In the rows, zero is written as 100.
Each path below is one point turned by a fixed rotation once a step. After each direction that follows a path, write how fast that rotation turns it, in degrees each step (0 if it stays still).
Each turn is a multiple of 5 degrees from 10 to 175, or 0.
Each row of a path follows its step; steps can be skipped.
Path 1:
step 0: [64 92 78 103 124 58 79 122 93 91 101 86 111 110 61 125 92 108 89 112 112 99 108 111 117 108 94 85 81 120 94 94 118 104 86 86 103 99 60 81 139 100 91 146 113 96 99 122 108 111 75 87 88 102 103 134 114 110]
step 1: [104 113 88 113 78 116 70 118 100 81 119 83 85 72 93 119 100 87 97 112 99 90 85 111 155 139 137 67 68 96 92 113 101 96 116 105 119 103 104 91 109 121 80 118 91 100 74 102 97 104 89 84 82 108 53 102 98 96]
step 2: [99 103 102 123 102 110 71 124 136 88 108 118 72 107 123 99 122 84 99 103 89 69 113 121 109 80 101 85 110 105 123 99 71 103 125 113 82 139 139 105 67 101 90 131 113 108 115 108 101 68 81 83 85 118 88 102 83 83]
step 3: [98 103 126 91 92 128 124 80 104 110 96 109 71 116 114 78 119 67 138 104 79 59 78 100 103 87 104 99 102 58 122 79 89 87 112 82 92 85 107 150 79 106 95 86 116 95 109 95 107 94 106 75 132 105 103 120 88 103]
step 4: [56 102 106 106 107 101 101 103 80 89 69 120 98 131 116 72 106 111 131 98 83 102 84 118 67 81 91 121 127 96 98 93 107 103 69 60 90 85 105 120 133 112 109 74 96 84 141 95 115 103 91 123 93 104 87 79 95 107]
step 5: [71 96 71 94 106 88 90 102 87 102 84 94 138 74 102 96 81 106 108 108 80 112 86 94 102 105 123 87 103 91 84 93 113 92 62 103 105 88 81 106 114 74 65 63 77 80 120 66 89 104 77 137 93 90 129 139 111 104]
step 6: [96 123 117 103 117 87 61 114 127 111 100 92 102 73 108 128 85 126 51 98 106 121 103 68 112 121 115 102 113 114 107 105 88 105 116 108 89 82 76 82 135 100 79 96 80 91 119 76 94 80 82 102 89 115 94 91 130 132]
step 7: [108 118 95 145 83 94 114 92 143 116 118 70 95 97 108 132 115 110 70 76 111 86 111 127 102 97 106 88 91 107 114 110 79 82 96 124 91 120 91 104 104 114 72 118 96 92 71 77 76 93 105 88 132 82 95 109 139 99]
step 8: [102 115 101 99 88 74 112 125 140 113 130 87 85 141 82 112 132 96 115 102 78 109 87 125 112 97 96 92 98 97 138 100 64 138 107 92 113 76 126 95 95 103 119 108 137 96 82 123 111 98 115 94 122 92 87 98 113 113]
step 9: [98 72 114 87 65 91 93 105 79 72 102 99 105 123 91 90 101 87 112 93 81 103 82 152 101 100 90 56 105 80 102 82 93 95 94 111 84 113 101 110 119 118 138 77 134 57 86 110 112 100 124 93 95 103 99 111 76 78]
step 10: [114 75 103 77 92 107 97 92 99 80 90 138 99 88 88 78 79 92 94 104 45 105 110 115 123 90 99 81 115 78 85 109 113 138 94 86 95 79 83 105 103 101 99 114 123 99 139 72 114 127 74 103 62 112 98 96 87 71]
Directions:
[92 94 99 102 101 103 99 93 106 91 88 109 98 93 104 98 98 92 106 97 97 97 100 100 111 98 97 96 96 108 99 103 108 100 102 92 99 99 104 104 100 97 103 98 101 107 96 106 97 89 97 95 100 96 100 98 97 104] -> 40
[96 111 92 98 101 103 97 94 95 99 102 100 96 99 102 102 90 103 94 107 95 102 95 96 103 102 104 104 102 109 98 105 98 100 104 101 101 112 91 104 109 98 96 101 110 104 94 100 101 104 93 107 100 99 105 100 99 101] -> 65
[97 93 106 97 102 91 96 98 95 99 101 95 103 93 99 102 99 96 99 104 104 98 101 97 103 91 96 94 102 102 91 104 97 97 96 102 106 98 89 92 97 96 95 101 98 100 105 98 97 103 89 104 105 97 87 95 100 106] -> 65
Path 2:
step 0: [132 107 74 119 101 91 111 71 105 107 118 112 105 118 91 127 86 101 88 111 91 99 101 117 78 112 128 93 95 98 100 129 89 130 137 114 70 116 143 77 84 121 118 103 110 93 98 121 106 63 101 57 92 99 110 118 93 110]
step 1: [85 118 105 90 121 88 69 90 129 94 106 100 102 87 117 83 101 74 74 129 88 114 112 84 93 92 111 84 119 87 65 113 96 95 145 106 64 83 87 107 121 88 96 84 98 79 79 76 58 83 116 84 91 82 87 87 104 83]
step 2: [88 95 88 114 99 98 89 90 116 118 119 132 94 80 92 130 93 118 71 83 128 120 134 98 87 90 113 103 100 97 85 102 85 114 132 106 91 143 118 107 73 91 107 117 109 102 97 103 100 86 124 98 75 134 137 116 132 71]
step 3: [129 124 95 117 122 68 119 69 86 89 95 116 82 87 111 96 104 91 63 122 88 99 110 115 109 114 80 85 121 67 95 106 51 102 118 91 55 92 93 88 81 104 122 78 100 103 110 87 88 80 120 80 97 76 99 103 100 107]
step 4: [88 112 134 85 124 115 61 95 115 95 86 100 88 94 113 117 71 100 104 85 124 103 118 112 77 98 125 97 128 92 80 107 80 110 120 85 68 93 103 144 83 96 91 109 80 104 85 97 66 113 93 98 57 103 125 105 119 77]
step 5: [100 116 81 108 83 88 113 64 93 114 99 127 86 89 112 93 84 94 74 100 73 115 108 121 98 74 105 153 110 99 110 118 44 99 104 104 90 147 97 106 80 129 103 108 110 123 99 112 95 81 124 97 82 107 107 94 96 98]
step 6: [107 121 97 115 91 61 98 77 108 86 77 106 68 86 113 121 75 86 120 127 96 69 113 102 91 112 96 87 130 108 78 106 88 113 132 77 53 86 98 94 100 98 91 82 99 120 91 112 63 125 85 120 102 84 100 118 99 77]
step 7: [99 87 93 111 98 114 52 115 102 108 119 105 103 79 99 112 82 64 101 94 71 105 119 101 62 106 136 118 132 96 114 86 74 98 107 79 90 132 110 95 94 133 82 124 83 105 113 118 77 82 102 100 64 108 101 99 117 101]
step 8: [101 113 69 128 118 121 93 66 87 99 84 122 85 57 105 106 85 96 76 135 66 80 106 96 117 82 91 120 95 89 78 120 98 74 140 94 80 122 98 108 115 96 112 88 93 132 114 127 85 113 107 108 119 102 98 108 87 95]
step 9: [120 90 115 124 105 92 102 114 106 58 136 128 96 65 110 105 80 113 118 80 90 97 118 111 72 121 116 105 143 94 75 74 91 103 113 80 65 96 108 90 97 83 89 109 86 87 92 129 76 113 113 128 101 118 88 104 116 93]
step 10: [134 107 103 96 123 105 67 74 94 91 95 106 106 73 81 109 92 82 81 95 84 82 109 124 83 113 111 116 96 101 93 102 82 75 133 119 93 113 90 117 103 155 108 103 88 108 141 117 96 78 100 98 116 134 133 82 94 127]
Directions:
[99 100 102 99 106 96 94 107 97 99 103 105 104 104 115 98 97 93 108 91 100 107 96 104 97 95 98 99 101 97 99 95 103 101 105 103 109 107 103 94 94 104 98 100 102 98 102 105 105 105 100 97 96 106 106 109 106 100] -> 145
[102 102 102 97 99 105 106 104 101 100 102 110 101 109 101 98 99 94 103 103 95 91 93 91 95 94 106 102 104 102 105 101 102 104 97 89 102 108 103 101 106 103 101 97 100 113 103 100 93 101 93 99 104 101 93 105 102 95] -> 40
[101 94 101 101 101 98 98 99 101 80 101 98 100 104 107 98 93 99 98 100 100 94 104 90 101 99 95 100 97 98 100 105 101 99 95 100 98 92 99 91 102 99 102 103 99 97 94 93 91 102 96 101 88 107 99 102 98 103] -> 135
[95 100 105 99 98 103 102 97 104 98 102 105 110 99 101 93 105 94 89 105 95 106 96 108 96 112 100 99 105 100 105 98 96 107 97 100 103 103 108 91 98 100 102 105 104 102 102 103 101 103 103 105 93 102 93 90 95 103] -> 160
[93 99 103 96 88 91 101 97 109 102 108 98 96 103 97 103 93 87 107 106 100 100 102 101 102 104 103 97 94 107 97 103 105 96 103 106 100 105 93 95 100 109 99 97 103 100 101 97 102 96 103 102 99 100 96 98 102 94] -> 70
Path 3:
step 0: [88 92 104 101 91 124 123 79 134 94 88 91 77 117 105 160 91 101 86 93 141 126 106 106 100 91 89 68 84 84 92 119 120 133 73 121 117 114 105 114 107 111 85 124 114 113 89 99 110 79 124 121 93 112 61 107 87 112]
step 1: [85 104 104 114 72 128 87 96 100 73 90 79 85 108 78 102 115 93 84 90 98 119 86 127 139 97 107 102 138 127 135 71 116 115 97 103 127 120 75 123 106 96 127 72 66 88 105 111 102 72 79 85 88 110 88 109 89 135]
step 2: [115 127 133 76 100 99 94 79 95 81 90 94 84 104 65 108 112 114 117 77 111 114 84 94 108 85 124 102 119 68 109 132 144 128 90 86 113 99 90 118 107 85 104 115 134 121 110 107 144 104 117 94 123 104 116 59 92 107]
step 3: [89 94 104 95 149 99 116 90 110 90 89 110 86 129 101 83 90 111 109 72 108 101 93 120 138 135 97 128 124 87 98 100 124 112 107 133 112 83 133 92 135 91 133 75 107 98 111 86 72 64 89 108 104 117 102 92 83 130]
step 4: [80 102 80 103 112 60 94 98 81 85 113 111 101 92 83 105 90 109 112 104 60 112 73 90 124 104 73 86 137 102 104 115 110 149 102 100 134 94 108 94 63 97 79 79 131 116 112 116 115 112 147 104 100 108 75 105 95 127]
step 5: [100 105 88 102 112 91 117 105 95 79 78 95 88 99 122 146 80 74 89 88 124 119 97 116 136 77 90 111 76 114 79 102 115 120 110 131 97 97 113 77 102 130 78 89 129 97 111 88 108 95 79 47 106 100 100 93 59 132]
step 6: [107 82 105 141 70 105 90 77 81 81 94 98 102 125 58 91 109 117 132 92 79 81 94 133 133 68 125 83 92 119 127 90 127 100 102 116 98 101 113 93 92 98 102 85 118 102 101 101 93 125 121 97 103 72 77 133 77 130]
step 7: [74 146 113 105 109 93 83 100 76 93 127 116 57 98 74 114 89 110 78 82 100 117 110 112 124 77 132 82 83 100 72 122 97 107 89 92 83 110 135 115 102 80 97 106 134 96 98 99 108 61 86 103 110 74 103 91 69 96]
step 8: [60 82 90 78 91 94 96 108 110 149 81 126 83 101 76 88 108 112 102 67 114 127 122 127 117 97 103 100 105 73 128 82 129 87 75 133 91 129 114 92 84 103 111 88 113 113 100 88 81 94 112 115 71 103 79 112 91 130]
step 9: [65 110 73 73 104 94 88 80 104 98 124 62 70 112 41 145 119 107 96 119 106 122 103 99 110 106 93 89 102 101 87 94 108 123 124 79 124 97 87 98 103 107 77 68 94 111 91 83 116 85 97 116 85 75 84 85 97 123]
step 10: [91 65 141 110 96 95 88 71 124 98 82 92 85 102 92 107 107 63 76 61 110 145 81 123 90 102 108 110 109 90 124 100 122 91 103 83 88 88 120 110 97 95 69 62 110 84 130 76 122 101 94 74 92 117 100 87 86 116]
Directions:
[107 98 104 106 97 102 91 102 101 93 99 95 98 102 102 105 110 95 102 96 106 98 102 98 95 95 110 101 107 97 98 101 93 108 103 94 90 104 104 95 104 103 104 100 93 106 106 108 95 103 103 95 98 97 101 101 97 107] -> 80
[105 95 111 104 103 98 99 95 101 96 105 100 95 114 95 94 95 101 109 101 104 99 95 100 97 105 104 97 99 97 105 108 96 98 105 102 96 97 111 100 106 95 96 99 104 91 99 97 103 99 97 100 102 97 98 101 106 91] -> 95
[94 99 99 107 97 104 102 92 97 98 104 97 94 102 97 107 95 98 102 108 91 102 103 97 101 102 104 99 103 112 100 94 96 96 101 97 101 93 100 96 107 99 109 99 97 99 103 97 92 100 109 111 106 105 95 97 104 104] -> 130
[95 105 97 94 94 101 99 107 105 96 96 104 92 107 99 89 101 103 103 99 98 97 98 94 107 95 105 103 95 103 106 101 102 97 99 94 95 107 99 106 102 101 115 106 104 105 106 101 103 97 97 106 104 97 105 98 98 97] -> 70
[92 93 101 98 93 105 102 106 98 98 102 103 111 102 95 102 101 98 98 97 96 99 97 104 93 97 101 105 96 94 108 105 105 97 92 94 104 97 110 98 101 99 102 100 103 106 100 105 103 109 114 97 98 105 96 101 103 97] -> 170
[93 99 105 103 95 103 94 99 106 104 100 110 102 103 92 102 96 98 98 92 107 104 108 100 93 99 102 99 94 101 100 94 94 99 109 92 104 101 97 109 96 107 96 98 105 100 91 99 92 105 96 107 96 97 100 98 97 101] -> 35
[96 96 101 102 92 95 98 107 100 107 97 99 93 102 102 103 96 98 98 107 104 97 103 97 100 107 99 101 99 105 107 98 98 111 102 98 104 105 98 89 105 110 101 99 102 95 96 101 117 99 101 97 96 100 96 104 103 101] -> 85
